One vector is turned by the same rotation once a tick. Each row is the vector after some number of ticks, and that number follows the row.
The counts run from 0 to 77.
[152  97  95 156  96 157 112 139 125 156]	45
[159 160 120 161 151 109  86 134 101 143]	16
[115 118 116 170 143 129  71 144 102 149]	6
[160 163 119 157 153 108  87 134 101 147]	17
[192 164 115 119 109 140 158 131 127 131]	71
[166 163 120 151 154 109  89 132 105 148]	18
[181 143 115 106 109 160 167 129 142 137]	77
[134 143 116 170 146 117  76 142  95 143]	11
[167 104 103 135 113 156 114 128 146 178]	38
[157  96  94 151  98 159 108 135 135 166]	43
[169 163 122 152 151 110  91 131 108 150]	19
[111 111 114 164 139 136  71 141 107 152]	4
[154 124 100 177  90 141 115 146 102 128]	53
[149 105  93 169  91 152 111 142 117 146]	48
[154 128  96 175  88 139 120 147  99 126]	54
[151 111  92 172  90 148 112 146 110 140]	50
[184 138 116 122 141 135 110 120 144 178]	30
[179 161 121 141 154 112  98 126 120 160]	22
[180 123 110 126 132 145 112 123 149 183]	33
[172 109 106 130 123 154 112 127 149 179]	36
[151 116  95 175  91 144 116 146 103 133]	52
[164 100 101 140 107 157 109 132 141 175]	40
[114 113 115 168 143 131  70 144 104 147]	5
[108 102 115 160 143 140  71 144 114 156]	2
[156  97  97 150 102 159 111 134 136 168]	42
[189 154 116 111 111 148 162 127 135 135]	74
[149 107  94 172  90 151 109 144 112 143]	49
[190 170 114 135 109 134 152 134 114 122]	68
[154  94  95 156  98 157 111 137 130 162]	44
[185 153 115 109 111 152 164 130 138 135]	75
[139 147 120 170 144 115  77 141  95 141]	12
[184 154 118 128 149 123 105 121 133 170]	26
[186 168 114 140 109 128 147 137 108 118]	66
[176 162 122 145 153 109  93 130 118 157]	21
[124 128 113 172 146 125  74 143  95 144]	8
[168 152 105 169  96 132 129 145  93 117]	59
[107 102 113 155 143 141  76 144 118 159]	1
[153 158 121 164 150 110  85 135  98 143]	15
[108 107 113 163 144 138  72 144 114 152]	3
[171 155 105 166 101 129 133 146  93 118]	60
[188 172 114 138 109 132 149 133 112 120]	67
[126 132 113 171 146 120  75 143  96 142]	9
[166 102 102 137 110 156 110 128 145 174]	39
[166 148 103 174  95 130 127 143  92 118]	58
[120 121 113 169 141 129  74 142  99 146]	7
[160 133  97 174  94 136 119 145  96 123]	55
[183 156 121 131 151 122 104 124 129 165]	25
[128 135 115 171 145 117  75 144  94 144]	10
[186 149 120 127 144 126 106 123 134 171]	27
[148 104  90 164  92 154 111 139 118 153]	47
[174 157 106 163 102 127 132 146  97 116]	61
[161  98  97 144 105 159 111 135 140 170]	41
[172 162 120 145 154 109  94 130 111 155]	20
[149 119  94 174  90 146 114 144 106 138]	51
[171 106 103 132 120 153 112 126 146 179]	37
[181 127 114 124 135 141 109 124 148 180]	32
[106  97 117 154 144 145  75 141 122 161]	0
[183 164 109 150 107 127 139 137 103 117]	64
[177 161 108 156 103 126 139 143  98 118]	62
[193 168 117 123 113 137 157 131 123 128]	70
[189 162 118 119 112 144 159 132 129 131]	72
[186 148 118 126 144 129 107 122 139 175]	28
[184 146 119 106 107 154 166 130 141 135]	76
[179 168 108 156 107 128 140 139 101 116]	63
[144 149 115 168 148 112  78 140  93 139]	13
[183 160 122 134 152 118 102 124 123 162]	24
[192 170 116 129 112 134 156 131 119 124]	69
[181 160 121 135 154 115  99 126 121 159]	23
[175 121 109 125 128 147 113 123 146 180]	34
[147 154 117 169 151 111  80 137  98 141]	14
[153 100  95 163  94 156 110 141 122 153]	46
[161 143 102 172  94 133 125 144  94 121]	57
[162 139  99 173  94 136 121 146  94 124]	56
[184 131 115 123 139 137 111 123 144 178]	31
[183 140 118 125 144 132 107 122 140 178]	29
[190 158 117 114 112 142 162 128 133 131]	73
[186 169 110 145 107 128 144 138 107 118]	65
